Named moves, each a turn or a mirror, and the order they were made in; the first pair answered
F:
[ -9 -12  18  14  22  -9   9 -12  -7  -4  -9  -4   3  11   8   7  -3  -2
  -3  -3  12 -18  -9  -7 -10  -5  -5  24  -2 -12] -> [-12 -15  23  14  26  -7  10 -13  -7  -8  -9  -3   3  11  10   5  -2  -3
  -4  -5  11 -27  -7  -7  -6  -7  -8  23  -2 -10]
[  0  -4  -7   8 -10 -10   0   4  -2   1  -6   7  14  -7  -5  -3  -5 -21
   6  -7   4  15  18   2 -11  14   8   8  -3  -5] -> [  1   1  11   6   8  -1  12  10  10   7   3   6 -15   2  -7   1  13   7
   9   7  -8  -4   3  -3  21  10  -7 -16  10   4]
[  1  26  10   0 -23  -5  -5 -13  -3 -22  -1   2 -19  19  37  30 -39 -41
 -10 -23   4  61 -24  50 -43  13 -23 -14  30   0] -> [  1  31  30  -1  -1   7  -1  -8   9 -14  10   6 -47  29  31  30 -12  -8
  -5  -6 -13  42 -43  40  -1   5 -34 -35  47   9]
E:
[ -4   6 -11   3 -12  -4  -6  -9   4 -20  10   3   2 -15  -4   5 -22 -23
  18 -19 -12  18  -5  22 -32   7  -3 -14  10  17] -> [-11  13  20  -8   4  26 -11 -10   3 -14  14  -5 -14   8   3   6 -24  11
  -5   0 -22 -11 -29   1   1 -12  -4 -10  10  14]
[  5 -11  -6  -6  -8   5  15  11   1   7 -16   5  11  -4  -6   5   3   4
  -8   2   7 -21 -12 -12  -3  -1  16   3   2   1] -> [  7 -15 -10  -4 -17  -4  12  12   8   2 -13   7  14 -12  -9   8  -2  -1
  -2  -4   4 -13  -6  -5  -8   4  10  -5   4   1]
[ -4  -1  25 -31 -25  33 -19 -14  -9  10 -13 -14  22  21  15  -1 -43  -1
 -32 -26  24 -26   9 -24  -7 -45   7  58 -13  -9] -> [ -1  -7  -2 -15 -42  -2 -21 -12  -3   0 -15  -5  41  -7   6   3 -41 -36
   0 -46  28  12  30   7 -45 -24  -3  48 -12  -4]
[-10   1 -12   2  -6  -7  -6 -11   6  -5   8  -2  34   3   4  -4 -27 -12
  -8   5  11  12   1   7 -27  -2   4  10 -21 -14] -> [-12   1  -7   4 -11   2  -7 -16  19 -11  18  -7  20   6   0   4 -38  -3
 -11   5  -7  15 -13  11 -18  -4   0  -7  -6  -3]
W:
[ -7   7 -16  18   5 -22  -8 -24  -5  -9   6   0  30 -10  -6  -6  29 -23
  19  -6  23  -9  16  -1 -38  10  17  10  -6  12] -> [ -5   4  -9  16  -9 -12 -21 -23   4 -16   9  -6  30 -11  -8   3   5 -30
   5 -13   7   9   2   5 -38   9  17   9   2  15]
[ 20  13  -4 -15   9 -40  25  10 -23  16   0  30  19  -6  -4 -37  41  -4
  27  -4  25  -2  23   3 -25   3  10  -8  -2 -18] -> [ 17  11   7 -20 -22 -26   0   1 -22  -1  -5  12  35  -6   3 -28  -7 -17
   2 -20  28  15  13   0 -55   0  22  19 -13 -22]
[ 13  -2   3  -7  14  11 -16  19 -21  -6  17  13  21  20  22  16 -16  -6
  16  -9   7  -8  19  12  -6  -3  -1  20 -35  -8] -> [ 14   1  10  -3   3  18 -28  18  -6 -14  25   8  13  14  19  26 -30  -8
  11 -11 -16   7   5  18  -9  -7  -9  10 -26   1]
Now pairs of rows:
(2 to 3 moves a pair)
[ -4   1  12 -21   4   4  -1   3 -26   7 -18  -6  10   5  18 -12   0  23
 -14   8  26 -36   5 -15   3 -10  17  41 -15 -20] -> [  4  -2  11   1   1  -3   6   0  26  -7  14   8 -25 -10  -6  14  14  19
  17   4 -27   1 -22  15  23 -11 -21 -36  27  13] : E W F
[ 13  -7 -28   8   3 -46   7  -5 -17 -10  -7   8 -15 -13  22  -4   1 -22
   9  -5   1  14   8  -1  -8  46 -22 -15   9  23] -> [  9  -5 -28   9 -10 -37   2 -10 -12 -10  -7   6 -14 -13  27  -5 -16 -25
  -5 -11  -6  26   0   6 -22  44 -21 -14   9  24] : W W W
[  4  22   7  17  23  10  28   2  23  35 -16   3  13  -8   4  27  37 -17
   1  11  17  -7   7  -3  12  21 -11   4 -15  48] -> [  3  14   4  20   0  19   9  -5  32  22 -13  -4  26 -12   2  38  -1 -35
  -6  -4   9  20  -4   9 -21  22  -3  10 -12  50] : F W W
[  9   2  11   9 -18   9  -3   6  14 -11  12 -25  -1 -11   4   8 -33  -7
 -18  -1 -28  43 -27  10 -36 -12  13  -9  -7  15] -> [ 18   3 -12  17 -15 -20   7  17   9  -8   7 -12  11 -22 -10   0  -9 -22
   7  -2 -19  51  -8  19 -41   3  10 -16  -3  17] : W F
[ 21  -2   4  17 -19  24  -9  15  50 -23  42  -8  -9 -19 -20  19  -4  16
  18 -31 -18  42  -5 -10 -26 -23 -39 -22  42  22] -> [ 28   1 -11  19   2  -4  17  28  37 -11  35   7  -9 -17 -21   8  49  19
  45 -21  -4  24  22 -14  -7 -10 -42 -33  37  15] : F W
[ -5   4  18  -3  -2  23  13   2  26   2  16   0 -39  15   0  16   2  18
   3   6 -33 -11 -33   0  36 -10 -12 -25  17   7] -> [  5  -1 -35   5  -8 -33  28  12 -10   6 -13  12  16 -11  -4  -8  24 -27
  26 -20  19   2  31  11 -20  14   9   4 -16  -9] : E E
[-11   0  19 -13  17  16  -2  18   6  10  10  -7 -32  13  -1  -4   2  23
  -4  25  -9 -32 -22  -6  41 -15 -13 -29  29  -8] -> [ -1 -10 -32 -10  12 -38  13  21 -25  17 -13   8  16  -6  -1 -24  20 -18
  23   4  38 -18  35   6 -10  13  -1   3  -1 -20] : W E
[ 43 -10 -37 -12 -10 -41  23   8   9  26 -16  39   7 -11  -9 -25  -2 -27
  41 -28  -6 -16  55 -27 -26   8 -16 -31  14   0] -> [ 40  -6  -6 -13   7 -18  25   3  28  26   2  40 -27   2  -8 -21  15   8
  34  -8 -35 -32  25 -32  19  -7 -33 -58  34  14] : F E
[ -9  -4  43 -21 -26  52 -35 -24   0 -15  -6 -35   5  10  17  24 -71  -7
 -58   5 -11 -16 -53   2 -28 -13  10  32 -23  -8] -> [  7   8  32  -1  37  12  24  -1  14  10   6  10 -46  11  -7   8  60  34
  13  41 -23 -54 -40  -1  60   0 -29 -45  12   7] : W W
[ -2  -1  53   7   7  24   6  18 -28  19  14 -18   3  10   2 -27  24  10
 -15 -30   3 -87   1  -6  27 -34 -42  13  13  -8] -> [  0  -6  42  32  -6  15  10  17   7   3  33 -12 -11 -13 -13  -7  16  -4
   6 -38 -28 -46 -21  20  30 -26 -69 -40  40  12] : F E F
[ 17  16   1   4  32 -10  28  14  13  14  13  18 -31   3  -8 -20  52  31
  31  26  -9 -22 -12 -10  48   0 -21 -44  20   3] -> [ 14   8 -11 -11  11 -17   7   6 -39  21 -22  -1  35  12  15 -34  10  -3
  -7   8  49 -34  32 -26 -20   6  26  47 -33 -28] : E W
[ -3  -3 -41  13  12 -50  15   2  -5  16  31  11   7 -14  -8 -28  21 -23
  46 -15  43  -4   0  -1 -22  27 -13 -12 -39 -22] -> [-11 -12 -34  15 -17 -20 -16 -13  18  -1  35  -8  11 -24  -9  -3 -40 -33
  29 -29  21  25 -27  11 -50  21 -12  -9 -31 -14] : W W
[ 23  21  16  11  36  18   3  26  -1  26 -21  11 -27  14  15   3 -22  48
  -9   8  -2 -55  -3 -13  36 -12 -15  34 -18 -16] -> [ 33  22  -7  25  45 -21  21  38   0  26 -25  24 -20  -2   4  -4  12  29
  22   0   2 -43  16   4  29   3 -20  12 -16 -12] : E F
[  7   3   1   5  19  -8  15   5  -9  13   5   1 -19   8  -2  -9  36  24
   2  13  -4 -28  -4 -13  37  -9  -3 -15   3   1] -> [  9 -10 -20  17   0 -31  12   5   2   5  11   8 -11 -11 -18   0  37  -8
  24  -9 -10  10   5   7  12   5 -13 -30  11  11] : E E
[  9  -4 -25   9  25 -29  16   4  18 -12  -1   6  11  -1   3 -10  28  -6
  23  -3  -7  20  36  18  11  27   6 -22  12 -16] -> [  2 -10   0   4   0   9 -12  -7  36 -32   9 -19   5   3   7  12 -31  -6
  -9 -10 -34  32  -2  19   0  14  11 -18  16 -10] : W W E
[  3 -17 -22  15   2 -48  12 -26   3  -8   5  26   5 -12 -16   5  -9 -17
  21 -17  -6  46   9  17  10  11 -39 -12  28  18] -> [ -3  -9  -1   7  15 -22  10 -27  12  -7  18  23 -20  -2 -11  13  -6  10
  11   5 -24  25 -13   6  46  -4 -47 -27  43  27] : W E
[ 16   6 -16  15  -1 -28  10  15   1   6   0  16   1  -9  -8  -7  29  -3
  33  -9 -10   3   2   7  15  16  -9 -18   9  10] -> [ 12  12   6   0  16 -10   8  12 -13  17  -3   8  -9   9   3 -17  31  19
  16   7  -3 -26  -5 -10  33   7  -2   0   8   7] : E E
[ -9  19  18 -17 -30  10   3 -23   0 -37  14  -2   2   5 -25   7 -32 -12
   2 -20  -3  24  -3  11 -32 -20  64   2  -3 -14] -> [-12  30  30 -18   7  11  31 -16   6 -20  24  14 -31  17 -28  -1  25  24
  17  11  -8 -11  -7  -3  33 -21  47 -22  10  -9] : F W
[-15  -8   0  -5  11  -5  10  -8 -21   6 -20  -2   9   9  12  -7  -1  -9
   7   4  11 -26  -5  -6   2  -9   6  31 -10  -4] -> [-13 -12 -17   5   4 -22  13  -3 -13  -1 -18   5  12 -13   6  -4   5 -30
  29  -7   7   0   2  12 -11  -5  -2  15  -1  -1] : F E
[ -2   0 -10  18 -27  39   3  22  17  53  15  11   4  11   8   0  39  23
  11  16   8  19   3  -2  53 -10 -11 -24  27  21] -> [ -2   0 -18   7 -37  40  -7  20 -17  55 -10   2  37  17  21 -13  15   8
  -8   6  41   8  27 -14  18  -8  14  30  -7   6] : E W
[ -1  35 -52  22   1   1   1  32 -26 -26  -5  15  17 -13  38  15  14  19
  -5  -3  16 -12  53  -3  12   3  15  45 -15 -34] -> [ -6  38 -17  20   2  36 -10  20   6 -37  19   6 -27  -7  31  35  -2  47
 -18  10 -29 -20   3  -6  50 -14  -7  11  11 -23] : W F
[ -6   4   1 -31 -38 -20 -13  11   2 -26  14   3  40 -17   0   8 -11  -8
 -28 -24   1  -3  -7 -43 -42  20 -19 -13  -9 -16] -> [ -2   0  -1 -24 -33 -21 -12  13   8 -27  20  10  33 -20  -6   8  -5 -10
 -17 -27  -9   9  -9 -38 -42  21 -29 -29  -2 -12] : E W F
[-15   1  37  -5 -20  43 -49 -10  13 -35  19 -29 -29  10   8   8 -34  -7
 -45   8   0   3 -37 -19  20  -4  20  23   0 -13] -> [-11  -2  16  11 -33  20 -50 -14  27 -47  26 -24 -21 -14  -5  14 -41 -31
 -27  -3  -8  40 -37   3  -3  10  11   4  11   0] : E E E
[-18  -2   8  -5   9  22  22  -2  15 -38  14 -15 -28 -15  -2   8 -17  34
   4  10 -17  32 -54  30  24  20 -19 -29   6  23] -> [-19  -5  13 -11  25  28  28  -1   8 -30   5 -11 -33  -4   6   3  -4  48
  -1  22 -11   8 -52  20  36  15 -10 -26  -2  20] : F E W
[ 54 -14 -21  54  20  -4  -1  19  -4  -2   5   6 -20 -31  -9  16 -44  18
  36  13   0  23 -20  17   7 -15 -10 -51  20  30] -> [ 46 -19 -13  43   0  15 -21  11 -17  -4  -3  -9   5 -27   1  18 -85   8
   5   1  12  34 -24  15 -25 -21   9 -13   4  15] : E F E
[  2   0  -8  23   5 -47   1  -7   7  31 -14   0  37   4 -24  -6  21  14
  28  14  25  13 -18  25  -7   2  15   2  -9   7] -> [ -5   5  20  17  11 -16   1  -8  15  37  -1  -6  12  19 -18   1  12  35
   9  30   8  -9 -46  11  24 -14  13  -5   0  11] : E E
[ 21  -5  -3   3   1 -12  19  14   1   1  23  38  -4  -2 -15   0   6 -17
 -18   7 -43  26  11  13  13  -5  -8 -42   6 -20] -> [ 13   3  18  -2  -1  10  11   8  -3   1  22  28 -12   9 -14   3 -11  -1
 -43  13 -49  15  -3   8  25 -13  -2 -34   9 -23] : F E
[  4  21  12 -24  17  13  -4  42  25 -47  19  10 -23  27 -10  12   5   2
  -3   5 -34   2 -57  -9   1 -24  16  -9  -4 -20] -> [ -3  20   5 -29  -3  10 -16  36  15 -54  10  -2   0  23  -5  13 -26 -15
 -13  -6 -20  13 -53  -8 -35 -19  28  16 -15 -23] : F E
[-11   3  33 -22  17  39  -2  -4 -20  -7   7 -11  -1  21  26   7 -25  28
 -26  16  23 -46  -8 -23  26 -19  22  42  -7 -12] -> [ -5   6  29  -5  30  23  19   0   8  -8  25   8 -27  12  11  14  19  36
  13  28  -8 -34 -23  -9  60 -10 -11 -19  27   8] : F E F
[ 14  -5 -15  -8  -4 -17   2  -1   1  -3   5  10   0 -24   2  30  -9 -33
   9 -21 -18  26  26  13  -9  22 -16 -26   7   5] -> [  6  -7  -4 -17 -14   5 -13 -10  -5  -5   2  -6   8 -18  10  32 -42 -29
 -19 -23 -18  22  17   3 -17   8  -2  -2  -3  -4] : E F
[-13   6  16  12 -10  24   0 -20  19 -21  26 -12 -27 -10  -2  19   5 -12
 -10   5 -18  10  -9   6   8  -2 -12 -31  29  -5] -> [-18   9  25  11   4  28   6 -15   9  -9  21 -14 -34   3   5  12  16   3
 -19  13 -15 -12 -10  -6  24  -6 -12 -23  24  -6] : F E W
[ -3  -1 -40   5   9 -53  11   8 -18  16  -7  16  23 -11   0  -9  34 -23
  36 -12  21  -3  28   7 -35  31   8  -8 -15 -12] -> [-15   8  25  -6  24  15  -5  -1  10  13  18  -4 -35  27  11   2  16  32
  -2  22 -22 -41 -42 -17  39  -6  -6 -25  11  -4] : E E
[  1 -36  33 -25 -27  16 -16   8   4 -41 -11 -28  35   7  13  12 -51 -33
   8  -2  -5 -26   7  -9 -22  26  12 -17  -8  24] -> [  3 -37  26 -11 -28   7 -11  11  19 -47   0 -20  23  -5   6  21 -39 -39
  23  -5 -15 -13   0   2 -13  24  -4 -43   7  36] : W F
[  0   2  15  -4  21  -1   9   4   2   6  18  13 -18   3   3   3  16  20
  -1  13 -14 -19 -12 -12  32  -1 -17 -22   5   2] -> [ -3  -2  12   0 -10   4  -6  -4  20 -13  25   7  -9  -8  -7  16 -25  -5
  -3  -6 -27  16 -20   5   0  -3 -15 -26  14   9] : F E F
[  5  -3 -29  -9   5 -13  28  13 -42   9 -45   6  44  -2   9 -26  -3 -24
  13 -17  38 -13  46   6 -27  21  39  35 -32 -14] -> [-11  -5  17  -7 -29  53 -15  -7  16 -22  -8 -23   9  -4   3  18 -86 -16
 -29 -24 -29  30 -28  19 -24  -6  21   0   5   6] : W E
[  5  -4 -14   6  18  -8  22   3  -3   9   5   8 -21   9  -4  -7  48  14
  23  11   3 -12  10  -9  25   1  -6 -14   3  -5] -> [  2  -2   4   5   9  14  11   0  12   2  16  -1 -35  12  -8   7  22  23
  12  11 -13  -7 -17 -11  36 -11 -11 -25  14   1] : F W F
[ -8 -36 -22  11 -22  -5 -11 -20   8 -45  13 -13  13 -28 -36  12 -33 -35
 -27 -38 -13  46  -4  32 -31  15 -10 -12  -9   0] -> [-18 -27   9  -3 -16  33 -26 -31   3 -42  16 -27   1  -2 -21  16 -56  -7
 -66 -23 -18  19 -30   9 -10  -5   4  12 -17  -7] : E F
[ -5  11  14 -14  16  20  11 -10  17   9   3   5 -23  22   5   8  10  21
  -4  20 -23 -32 -31 -13  41 -23  -4 -14  14  -3] -> [  6   3 -33  -6  10 -29  22   1 -14  15 -19  18  24   0   2 -15  31 -20
  24   0  25 -16  29  -2 -10   5  11  11 -12 -16] : W E
[ -8  11  57 -18   5  43 -15  -9   9  16  13 -22 -38  34  29  12 -18  47
 -48  22 -17 -41 -44 -25  61 -33  -8  13  -8   7] -> [ -6  14  55 -20  18  31   3  -6 -11  28   3 -16 -29  38  34  -6   1  48
 -41  27   2 -55 -30 -32  61 -30   1  26 -22  -4] : W W
[-36  -2 -28  21  24 -25   6  -5  -9  -9 -13   8  22 -13   5  11  43 -17
 -15  -6  18   5  14  -4  -2  20   1  11  10 -21] -> [-40   0  -2  21  18   5  -5  -8  23 -13   6  -2  -1  -9   0  34  19  -2
 -28  -4 -18  12 -23  -3  22   5 -14 -15  32  -2] : W W F
[-18 -27  16 -22 -41  -7 -15   7  -5 -14   1 -20  30  -7 -10  -4 -55 -15
 -22 -23 -13  14   0   9 -12   7  25  47 -23 -10] -> [-18 -15  35 -19   1  -1  15  18  15   6  20   0 -25  13 -17 -10   7  37
   3  17 -35 -28 -21  -1  78   1  -1  -4   7   7] : E F W
[-18 -25   1  -8   9  15   4  11   3  -1  36   3 -25   4   9   5  -3  17
 -33  30 -24  -9  -6  -4  33  14   6 -19  19  19] -> [-11 -28 -29  -5   9 -21  19  22 -24   6  17  14   7  -9  13 -16  23   0
 -10  20  14 -10  34   1   5  30  20   5  -1  10] : W E
[ 26   6 -13 -13 -14  -6 -30 -13  -2 -28  -8  -3  46 -52 -20  14   8  -2
 -16 -29  12   8   9  24  -6  -3 -29 -15 -15   9] -> [ 29   6 -17 -16  -2 -18 -21  -8 -12 -22 -13   5  42 -46 -18   5  31   6
  -8 -23  17  -5  21  23   2   0 -30 -13 -17  11] : W W W
[-13   8 -13  -6  46 -27  27   3   1  12   3  -3 -24  27  28 -41  34   7
   8   9  -1 -45   5   4  40   1 -15  -4  11 -19] -> [-13  10  -7 -20  41 -12  15  -3  -9  14  -2 -18  -9  38  38 -45   7   7
 -15   7  16 -53   9  -7  23  -7   3  27  -2 -28] : W F
[-10  34  31   9  -1   6 -27 -39  50  -6  22 -27 -10   9 -25 -27 -44   6
 -90 -17 -30  -8  20  -6  47 -10  14 -32  38  14] -> [ -5  30  11  25  -2 -15 -16 -36  67  -9  26 -16 -11  -3 -36 -24 -28  -4
 -59 -22 -38  12  24   9  43  -1  -1 -65  48  26] : F W
[ -5  -4   0 -15  29 -12   8  -2 -33  17 -20  -2  18  -3   3 -10   1   9
  -8  -7  37 -31  24   3  -7  22  24  30 -21 -16] -> [  3  -9 -19  -2  26 -38  13   3 -13   5 -10  14  18 -23 -14  -1  14  -7
  25 -12  26  -1  31  23 -14  35   7  -4  -3  -3] : F E
[  1 -21  -1   4  -6   4   5  -8 -12  -4 -23 -12  -8  -6   8  -9 -37   6
 -21 -18   2  21 -16  30 -20 -10  -9 -19  -8  -5] -> [  1 -20 -10   8   1  -6  10  -6  -8  -4 -20  -8  -9 -16   4 -10 -25   5
  -9 -16  -1  26 -13  32 -15  -1 -15 -29  -2   0] : W F
[ -5  -2  22  -7 -10   9 -12 -17   0 -26  -3  -1   9  11   2   8 -44   9
 -17  -7  -7   4  -4  -5  -9 -17  23  14  -2  15] -> [ -2   5  11   1  19 -11  13  -8   7 -12   0  16 -14  12  -9  -1  19  25
  14   6 -11 -16   3  -6  34 -11   5 -27  15  18] : W W
[ -2  49  19 -30  19  -9  26   1  15  -5  49  -6 -46   6  19  41  -7  24
 -16  -4 -29 -13 -45 -22  36   4   3  -9  -3   8] -> [ -2  49  16 -44  26 -19  28   2 -28  10  26  -9 -14  10  32  24   0  19
 -26  -9  13 -37 -15 -36  14   7  26  36 -36 -14] : W W
[-26  24  23  -2 -21 -20 -17   3 -32  15  -6 -23  35   1 -12  28  11  10
 -11 -13  39  -8  25 -30   8   1  36  36 -23 -20] -> [-29  24  46  12 -24   6 -21  -3  14   2  26 -22 -11  -3 -27  51   5  28
  -8  -3 -13   9 -22 -19  41 -10   6 -20  14   5] : E W E
[ -7  -4   2  20   3 -11   7  -6  14  -9  16   0  -9 -12  -3   2  -7   5
   0  -2 -22   7  -6  12  15  -7 -16 -20  12  -2] -> [-14   1  14  13   3   5  -1  -9   7 -10  13 -12  -8  -3   7   1 -19   9
 -19   4 -19  -4 -14   4  17 -12  -7  -5   7  -8] : F E
[ -9   1  -4  -2 -26   7   3  -3  55   0  40   5   8 -21  -2  30  11   6
  37 -19 -44  24 -31  10  -8  15 -18 -62  21  -5] -> [-22   7  35 -25 -14  44  -7  -9  38  13  35 -13   2  10  13  25  -4  42
  -4  -3 -39 -17 -55 -25  26 -11  -2 -30   7 -20] : F E
[ -4 -24 -26  25 -18  12  -9   2   8  -5  11 -14  20  16   7  15   1 -13
  32 -21 -22  55  12  15 -44  26  26  -9   1   1] -> [-16 -14   9  16   8  45  -7   2  20   1  26 -18 -19  41  17  11  18  31
  21   7 -45  16 -22 -11  13   7  19 -25  15   4] : W E
[ 26   1  21   2  30 -33  50 -21 -12  29   2  31 -13   9 -29  -7  -3  10
  12  24   7 -23   2 -35  21  43  29  16  -8 -22] -> [ 20   5  38  -9  23 -11  39 -28  -5  24   3  20 -17  19 -22  -1 -25  22
 -10  23  -1 -29 -15 -44  24  32  35  25  -7 -22] : W F
[ -5   5  -4 -11  -4  -3 -10  -4 -24  -9 -10  -5  23  -3   2  -7 -10  -1
 -10  -5  23 -17  17  -2 -22   2  22  27 -11  -9] -> [  1   5 -18  -5   8 -18   5   4 -24  -2  -8  15  14  -8  -1  -8  23  -3
  15  -1  26 -22  26   0  -7  10   9  12  -2  -8] : F E
[  7 -13  21 -26  -6  16 -29 -16  -2  -4  12 -10  -8   1  -1  10 -42  16
 -35  -4 -31  25 -13   3 -22  -7  10  -1  -8  11] -> [ 15 -13 -16 -18   9 -34  -3  -1 -31   5  -6  13  17 -10  -3 -10   5  -1
  -2 -14   8  20  40   4 -37  11  17  14 -25   1] : W W F
[-21 -14  10  -7   0  25  -7 -22   1  36  13 -43  13  29  11 -22 -16  -2
 -14  18   0   2 -25 -12  -9  -6  36  -2  -3 -10] -> [-15 -19 -14  13  -6   0   1 -17  25  26  27 -32   5   7 -11 -10  -1 -21
  21   6 -12  34 -20  11 -12   8  13 -42  17   0] : E E W
[ -8  14  23 -16   5  26  -2 -11 -26   4  -9  -7  -9  20  15   5 -15  12
 -25  -1  12 -26   0 -16  15 -14  17  20 -17  -6] -> [ -6  17  20  -4  17  12  18  -3  -4   3   7   8 -34  12   0  11  18  23
   6   8  -7 -22  -9  -8  45 -12 -10 -23   8   6] : F E F
